The same turns and mirrors carry the whole set onto itself and the rows of a family onto each other. Which other rows belong to the same family as each row named below? List them in the order they appear above.
These 15 rows form 3 families of 5 rows each.
lora: [-23 -26 -37 -12   9 -19   0 -16  16  -6 -29  27  14  -2   5]
rugod: [ -7   8   2 -36 -34 -14  -8   5 -34   3  22  34 -16 -10 -25]
bita: [-45 -27 -47 -34   7 -12 -10  10   3 -20   9  18   7  -8   4]
Dad: [ -7  10 -28  12   5   7  21   7 -54 -22  11  31  15  18 -20]
guzak: [-11 -36 -51 -22  -1 -13  28 -16 -17 -19 -17   2   2   1 -11]
lotof: [ 39 -17 -29  -2  20   3  21   4   3  -3  -8 -10 -10   7  37]
Rup: [ -2  -2  -5   4  19  -1 -22 -29 -28   9  19   7 -28 -12  40]
babi: [ 12  10 -13 -16 -26  14   3   0 -45  11  39  18 -33   0  -8]
tepe: [-10  23 -18 -44 -32  -9 -17  10 -14  -8  30  -9 -32   7 -11]
Dozi: [  4   5 -20   1  -1  -7  26  40 -17 -15  -3  42  27  18 -16]
dalib: [  6  29  17   1  19  -6 -39 -12 -21   4  12  24  -5   1  23]
Tuz: [-24  24 -13  -2  21   2 -47  -5 -12  -4   3  -1  -6  27  34]
Dubut: [ -9  29 -20  -5  13  -9   7  49 -16 -36  27  17  14  14  -1]
Vago: [ 19  -8 -42 -28   0  25  -8  38  24   7   4  -2  -9  23  22]
Nabi: [ 43  -1 -16 -22  -1   4  -7   2  30  17 -10   3 -17   6  19]

Same family as tepe: bita, Tuz, Dubut, Vago
Same family as lora: rugod, Dozi, dalib, Nabi

The same turns and mirrors carry the whole set onto itself and the rows of a family onto each other. Which other rows belong to the same family as each row named below? List them in the order they appear above.
These 32 rows form 4 families of 8 rows each.
mibep: [-17   7   9 -16  -3  37   7  -1  30  41  29 -28 -32  33 -22  18 -22   9
  19 -23  31 -30  21 -13  31 -20  52   0 -30 -40 -20  -4  -5  44 -26   2
  -6  -7  -5  17 -35  23]
Rogi: [-14 -11 -31  10   4  30   4   5  -1  18  16  30 -20 -17   5  32   0  30
 -35   2  38 -33  28 -25  23 -30  17  -4   1 -18  14   8   1  24 -29 -26
  19   1 -11  17 -20  38]
voziz: [-15  18  54  19 -20  -7   0   2  12   4 -14  49   1  46  13 -17 -29  -3
 -28  16  19  14 -26  -8  22 -14  71  25 -33 -48  16  -4 -23  11  35  21
   8 -29 -18 -27  -7 -33]
bapag: [ -9  12 -16   0  21  45   1  19   9  31  34 -12 -35  -5   6 -10 -14  15
  15   7   9 -39  19 -30  -4 -10  47  -2 -27 -23   6  24 -18  44 -14 -43
   5 -11 -31  29 -32  28]
Fev: [-25  -4  -9  -8  -4  24   6  -3  42  31  25   3 -29  22  -9  29 -13  26
 -21 -11  43 -34  39 -19  35 -30  51   0 -17  -8  11   5  -8  39 -13 -28
   4   4 -19  11   0  32]
midib: [ -2   4  36  18 -13  17  -5  23 -13  34  -9  46  10  -6  43  -5 -26  -7
 -15  30   8  20 -56 -30  22 -17  48   5  15 -65 -26   5 -28  17   8  -3
  -5 -23  11 -21  -6 -33]
vani: [ 18  17  35  22   0  26 -22  26   0  36 -13  62   1  22  26  -9  -5   1
  11  23  -3  10 -30  -4 -11  20  53  46   8 -65   2 -15 -50  18   4  -4
   3 -11 -24   5 -23 -24]
buta: [ -7  11  14  13  15  26  -5  36  -8  17 -16  67  14  14  49   8 -31 -17
 -24  34  25  33 -40   5  10 -21  39  15  19 -30   1  -1 -43  19 -19  18
  -3  -8  -9 -13   9  -9]
gof: [-24  -5 -12   9 -17  43   5   8  23  18  16  22 -22   4  -5  40 -21  25
 -33  -3  43 -27  26 -15  43 -32  33  -6  -3  -7   6  11  19  35 -20 -25
  12   5  -9  17  -4  31]
buti: [  1  13  35  21   5 -18   2  -8   0   2  -7  52  -2  50   7 -27 -11  -1
 -11   3  22   3 -21 -10   8  -7  58  34 -41 -61  23 -17 -42   1  26  25
   8 -29 -22 -18 -17 -26]
Naru: [-23   4  27 -14 -20  10   6  26  12   5  -9  38   4  30  32   1 -34 -20
 -40  18  30  43 -29  11  38 -13  56  14   8 -22   4  -4 -35  25  13  27
 -20  -6 -13 -29  12 -13]
tev: [-19   4 -18 -14   2  45  13  20 -20  12  22  -2 -28 -34  10   2 -12  18
 -14  24   9 -30   7 -32  -2 -18  35 -13 -12 -24   1  21   6  39  -8 -45
   2 -21 -18  19 -36  28]
sefor: [ -6  21  49  43  -9  11  -5  15  -4  11 -22  72  12  28  24  -5 -35  -1
 -29  29  14  13 -36 -11  12 -20  57  21 -18 -52  13   5 -14   6  14  18
  17 -32  -7 -18 -10 -30]
Mobe: [ 23   6  32  16 -16  15  -9  17   8  25  -6  41  -7  44   2 -17  -7  -3
  11  -9   7  11 -24   9  13  32  53  52  -6 -70   9 -27 -43  13  21  13
 -19  -9 -26   8 -24 -22]
Napaf: [-32  10  15   7  -4  22  17  13 -21   3   4   7 -34 -14  11  13  -7   3
 -37  25  23 -14 -10 -27  10 -13  -1  -9 -10 -16  -1  20  19   4 -36   1
  33 -10  -2  22 -24  50]
nokap: [ 12   6  -7  16  39   9  -5  19  -7  11  -1  60   3  37  33 -15  -8 -19
   5   7  33  18 -27   9   4  -4  29  32   0 -41  14 -16 -69  11 -19  27
  -3   2 -22   1   0  -3]
tek: [-14 -11 -30  -7  16  12   5  -5  18  31  26  11 -28   1   1  20   7  31
 -19  -8  37 -38  40 -28  15 -28  36   1 -12 -19  18   0 -26  26 -23 -29
  12   0 -22  11 -16  37]
robu: [ -1  12  45  -5 -28  23 -11  25 -10  23 -24  59   4   6  28   2 -12   3
 -17  38  -6  24 -37  -4  -2  11  59  34  17 -58  -7 -14 -29  21  19  -9
  -4 -21 -15 -11 -19 -26]
dabi: [-37  12  38   6 -21  29  24  10  16  11   9 -15 -40  26 -10  17 -33  -5
 -29   3  29 -13  -3 -14  33 -12  23  -5 -25  -8  -4  17  31  14 -25   7
  12  -5  -2  25  -5  46]
Dap: [-24  13   9   1  27  -1   8   4  -2  30  17 -11 -43  -2  16  -7  10   7
 -16  15  17 -25  10 -36 -12 -11  13  -1 -27 -22  10  17 -28   4 -39  -4
  34 -10 -20  16 -28  53]
zeg: [  4   1  43 -10 -45  11   4  15   0  11 -15  39  -5  28   5  -6 -14  -1
 -20   6   6  25 -29   7  22  24  58  41   5 -63   0 -28 -21  15  38   9
 -26 -18 -15  -8 -20 -26]
sisur: [-16  -3 -12  -8 -24  52  25  21  -9   2  24 -13 -31 -15 -12   6 -31  11
 -21   0  19 -26   5 -17  28  -9  35 -10 -16 -24   1  15  33  36   4 -28
 -17 -18 -11  25 -31  26]
Zosi: [-33   6   7 -20 -36  54   7   7  -1   3  16  -2 -24   5 -18  29 -20   8
  -7  -2  34 -18   2 -11  44 -21  32 -12  -9 -32 -28   0  33  46 -20   0
   9  -2   6  15 -41  20]
vol: [ 16   6  19  26  27  13  -9   8 -14  32  -1  56   3  23  30 -21  -8 -13
  31  13  17  -2 -53 -25   1  -7  40  21  -3 -74 -21 -13 -54  15 -11  -5
   1 -12   0   3  -5 -26]
rep: [  8   2  19  10  -6   0  -6  -6   5   7  14  31 -12  51   6 -39   1 -18
  29 -16  30   2 -41 -15  35  14  47  27 -21 -67 -11 -21 -48  23  24  11
  -6   2 -14  -2  -7 -31]
Mame: [-10  11 -12  -6  22  24 -10   9  11  56  29 -18 -25  -7  10   6   4  20
  12  -4  16 -31  26 -32   3 -21  38  -4 -18 -48 -10   9 -37  35 -37  -4
  17  -9 -13   6 -57  26]
lep: [-27   9 -13 -11 -11  41 -10  15 -21  19  16   7 -19 -35  14  16   7  20
 -13  17  20 -18   7 -31  18 -22  19 -16   2 -38 -19  13   2  38 -31  -6
  33  -5  -4   5 -63  22]
zumad: [-28  15  32   1  12   7  16   1  36  37  23 -33 -48  39  -4  -2 -15  -1
  -7  -7  24 -23  16 -23  13  -8  37   3 -41 -14   6  16 -18  16 -28   4
  14  -4 -19  19  -9  48]
buz: [ -6   6 -10   8  -5  51  14  18  19  21  36 -24 -38  14 -16  -6 -31   8
   8 -17  20 -36  17 -16  26  -2  47   0 -32 -24   8  17   9  44  -1 -26
 -15  -7 -23  34 -27  25]
Rulo: [-11   1  37   1 -44   3  -2   9   5  11   4  22  -5  23  20 -23 -19 -14
 -17  -1  22  25 -45 -20  55   4  54   9  -2 -56 -16  -3 -21  24  40  13
 -13  -9  -3 -27  -7 -39]
buv: [ 11  16  30  47  15  -2  -3   5 -17  10 -16  74   8  32  18 -18 -16   0
 -12  17  17   0 -32 -11  -2 -14  44  31 -27 -66  20  -9 -33  -5   7  23
  18 -30 -11  -8 -20 -23]
bule: [ -5   0   4 -11   3  -8   5   9  13  -1   6  29  -6  54  18 -22 -11 -23
 -12 -10  39  28 -18  15  33   4  47  30 -11 -33  17 -22 -61  18  14  36
 -21   2 -28 -15   2  -9]

Same family as buti: Rogi, voziz, Fev, gof, sefor, tek, buv
Same family as robu: bapag, vani, tev, Mobe, zeg, sisur, buz
Same family as Rulo: mibep, midib, Zosi, vol, rep, Mame, lep

